In the rows, zero is written as 128.
One turn moves each row of this set onto another row. After a few examples, where does it send each row asked below?
Penu: [104 102 113 131 101 116  98 139 150 153 128 160 149 128 118 141 159  87
 123 132 142 150 124 126  97 109 100 151 119 115 137 117 121 118 130 159
 116 108  87 106 139  97 123 128  92]
zofu: [118 102  87 125  93 133  95 127 143 138 131 160 155 126 125 134 174 109
 116 123 145 137 116 134 108 125 126 140 119 109 112 117 106  96 132 124
 112 106 100 130 149 101 133 127  94]
zokek: [125 116 106 145 128 149 108 143 148  97 134 128 149 157  88 161 147  64
 141 120 137 136 133 140 113 136 118 147  97 122 113 139 127 116 180 121
 104 134 108 138 134  91 125  91  97]
bor: [106 127 114 143 132  96  90 143  97 129 116 136 144 131 129 129 145 118
 123 120 131 136 110 125 111 115 104 138 131 116 125 133 125 114 131 145
 133 126 105  93 119 174 126 105  98]
samut: [117 114 112 113 134 134 106 122 138 115 138 126 135 138 133 190 107  96
 132 128 121 141 145 128 136 134 111 142 134 130 115 129 116 148 141 126
 121 170 117 130 136 119 113 151 125]
sak: [108 100 130 116 135 144 106 117 126 121 123 125 149 133 114 188 112 104
 119 123 103 160 117 138 135 125 109 137 120 132 124 111 129 141 119 133
 116 152  93 128 136 127 110 154 106]
gafig: [109 106 132 141 139 160 111 126 124 105 131 139 140 163  92 164 136  61
 144 119 135 135 126 138 104 131  98 156  90 110 113 140 131 107 169 145
 112 116  92 131 133 105 116 103  83]
Faza: [121 139 107 161 143 144  81 145 122 115 127 101 130 131 135 138 125 113
  94 133 150 124 146 159 102 127 124 133  90 120 116 125 128  96 148 140
 123 159 124 133 142  84 123 122  84]
bava: [117 115 132 126 111 115 110 127 116 150 130 156 142 129 123 150 157  97
 136 132 165 123 119 104  89 116 115 149 135 102 123 119 137 115 114 174
 121 113 110 131 143 105 108 109  80]
mepu: [117 121 124 130 136 135  90 132 121 136 131 134 137 128 125 121 126 111
 126 150 158 145 125 135 136 124 119 124  91 111 123 133 129 135 182 104
 162 134 114  95 139  85 112 138 140]
fizo: [124 124 125 124 142 142  69 135 125 155 133 128 152 155 113 143 120 133
 131 130 123 114 110 101 118 142 119 117 103 101  91 118 134  94 138 129
 120  99  96 130 166 132 126 114 147]
nis: [136 120 137 123 125 152  89 138 111 161 134 115 129 148  93 147 125 107
 129 136 127 120 104 101 116 138 111 120 109 120 122 117 143 129 125 148
 146  98 114 106 145 140 130 103 146]
Pipon: [119 131 116 151 129 153 105 156 123 126 139  93 128 124 111 125 117  95
 105 148 135 134 135 154  95 133 110 148  91 135 133 121 129 115 157 163
 138 161 127 121 138  93 133 130  88]
Durig: [130 140 123 128 127 126  87 132 118 148 131 107 143 146 114 161 129 110
 119 128 155 113 122 114 126 130 114  99 106 106 128 117 127 107 132 120
 147 123 113  91 132 129 123  80 153]
ruzer: [114 124 125 145 130 165 110 137 112 121 138 104 132 136 132 128 118 111
  99 135 141 123 130 160  92 143 111 146  75 107 111 121 125  85 149 149
 140 145 115 134 144 118 136 142  78]
mevo: [111 121 103 112 133 148 104 117 123 128 132 120 170 125 130 182 121 115
 129 123 112 146 118 138 143 134 115 134 135 120 112 118 116 132 137 118
 117 170 101 140 140 117 106 144 110]
Mol: [115 111 127 155 133 155 113 147 152 111 125 141 151 166 100 158 139  71
 154 121 133 146 118 139 112 135 132 148  96 109 123 136 152 114 163 134
  98 121 103 145 139 106 124  98  86]
dosi: [117 137 118 158 138 154  88 151 121 144 141 113 134 132 147 131 111 104
 120 151 154 128 131 148  97 142 124 151  96 106 121 142 146 103 157 161
 133 160 128 146 151 102 132 135  84]
rafir: [132 104 158 129 132 122 109 140 124 122 123 122 140 148  98 127 118 137
 116 125 140 130 129 117 101 121 112 126  85 105  88 105 146 144 142 125
 150 109 103 131 148  93  94 143 114]
nuger: [118 114 121 134 132  60  81 150 118 114 122 140 134 131 111 144 131 113
 116 135 145 136 127 118 103 128 118 139 111 123 114 139 135 116 133 139
 122 143 114 121 133 174 133 105 112]
zot: [122 132 134 140 123 118  97 143 131 147 127 118 167 131 124 130 125 122
 123 133 166 137 125 133 122 115 110 117  97  91 117 125 142 144 164 111
 166 140 102 109 131  83  96 122 123]
Forag: [115 122 110 147 140 159  98 133 128 122 124 136 158 155 111 165 149  76
 152 118 141 130 121 140 111 136 110 146 102  99 110 144 137 108 174 135
 101 127  97 145 139  92 110  90  79]
fono: [109 113 129 119 130 145 124 125 140 120 138 132 152 143 138 179 104 109
 140 126 115 149 118 126 141 137 134 140 135 118 120 119 134 135 125 125
 118 162 114 142 140 141 118 154 114]
resa: [109 107  93 120 134  88  90 148 122 134 117 151 132 135 131 124 143 120
 128 134 120 143 121 132 118 140 111 134 103 123 118 130 124 105 156 133
 111 128 112 108 142 176 141 120 113]
dilan: [117 138 130 139 141 109  72 155 155 152 138 128 153 155 115 148 104 114
 136 142 139 130 128  98 126 131 129 113 111 112 124 124 145 109 144 129
 121 124 106 111 155 121 128 101 163]
Nirok: [110 114 123 110 117  98 111 106 114 117 141 153 139 124 116 159 155  93
 118 137 180 115 138 110  98 120 110 145 117 110 115 120 105  87 133 149
 123 129 111 119 144 104 113 108  99]
Lov: [116 119  89 133 130 110  86 154 106 144 118 141 134 131 130 117 151 121
 133 131 111 139 111 125 113 130 107 143 131 127 120 131 123 128 149 148
 118 119 117 104 133 167 131 116 105]
Nisut: [123 125 111 138 129  81  72 147  99 113 123 128 138 127 108 139 143 117
 114 123 133 125 125 113  99 116 102 143 134 128 104 138 119 128 129 144
 130 135 112 115 124 162 122 102 104]
pofon: [122 114 126 140 128 156 126 126 128  90 135 129 147 160  96 168 145  70
 142 118 152 127 122 138 112 141 129 142  93 104 110 138 136  99 162 122
 117 131 113 143 131 114 124  87  88]
lidi: [117 110 105 124 100 116 110 133 148 131 142 166 148 124 125 135 160  94
 133 148 168 142 110 119 119 135 160 141 123 114 135 128 128  96 135 129
 116 129 125 133 152 114 143 117 112]
fatir: [121 116 122 116 138 140  95 117 115 137 122 124 142 125 132 201 117 100
 132 131 127 146 121 128 137 132 116 133 135 122 129 125 141 155 122 140
 119 170 113 138 134 118 102 137 106]
Sef: [134 106 148 144 117 154 106 143 123 127 130 130 136 149 111 112 124 127
 123 128 140 138 111 125 115 123 131 131 100 104 102 121 146 153 143 113
 166 100 113 118 137 108 115 151 122]
nilo: [115 105 129 111 138 140 110 106 117 114 123 130 132 142 141 203 111 108
 121 114 131 135 136 136 134 134 116 130 121 114 112 120 125 131 119 122
 123 157 110 134 133 136 108 145 108]
difi: [124 130 135 162 133 154 113 151 120 116 126 100 126 136 124 130 118 110
 105 135 149 133 126 151  96 132 143 133  93 119 132 114 152 101 126 154
 129 151 134 135 138 111 132 122  75]
rif: [123 121 128 142 133 157 114 134 123 110 139 132 142 153  93 168 139  55
 156 134 149 131 122 127 107 137 114 156 107 112 122 150 142 123 173 150
 121 135 115 139 133 101 118  87  91]
loso: [121 102 118 114 109 106 109 127 137 107 150 161 123 126  94 140 150  83
 123 150 159 131 137 101 101 127 134 158 122 139 116 121 110 106 136 147
 118 123 127 129 154 105 136 126 119]
roni: [130 112  94 122 131  76  78 152 117 127 121 144 130 129 124 136 143 126
 126 135 133 129 127 118 110 146 122 136 112 124 100 138 128 116 150 135
 110 140 125 137 148 167 135 110 116]
Dimu: [111 124 122 116 138 133  69 133 123 167 136 120 151 138 103 147 119 102
 125 147 126 130 116 116 125 133  90 122  92 116 124 124 122 102 156 136
 137 113  87  91 150 127 131 110 156]
dezag: [133 101 148 121 145 146 106 122 105 119 123 138 120 144 113 120 124 134
 129 138 150 130 118 119 120 136 137 125  85 107  92 115 147 129 154 116
 147 106 123 130 158 104 107 147 123]
foz: [120 123 142 124 150 103  97 137 122 142 123 129 143 128 116 133 114 116
 133 156 166 141 132 122 127 125 118 122  85 108 122 123 152 136 176 129
 145 146 113 114 151  78  93 124 131]
tad: [112 119 134 165 143 147  85 154 137 114 132 117 115 146 126 131 102 102
 101 140 137 139 147 151  91 129 123 151  83 125 121 126 141 101 141 156
 122 139 115 134 149 103 137 151  87]
gami: [137 124 128 132 129 124  82 146 143 124 134 113 130 164  96 149 119 118
 113 119 127 113 140  99 111 126 116 112 109 125 100 110 124 119 127 122
 127 102 112 107 146 123 128 104 157]

nuger moves to Nisut
rif moves to gafig
Where do these go?
Faza moves to difi
fono moves to samut
Durig moves to nis
Penu moves to zofu
rafir moves to zot

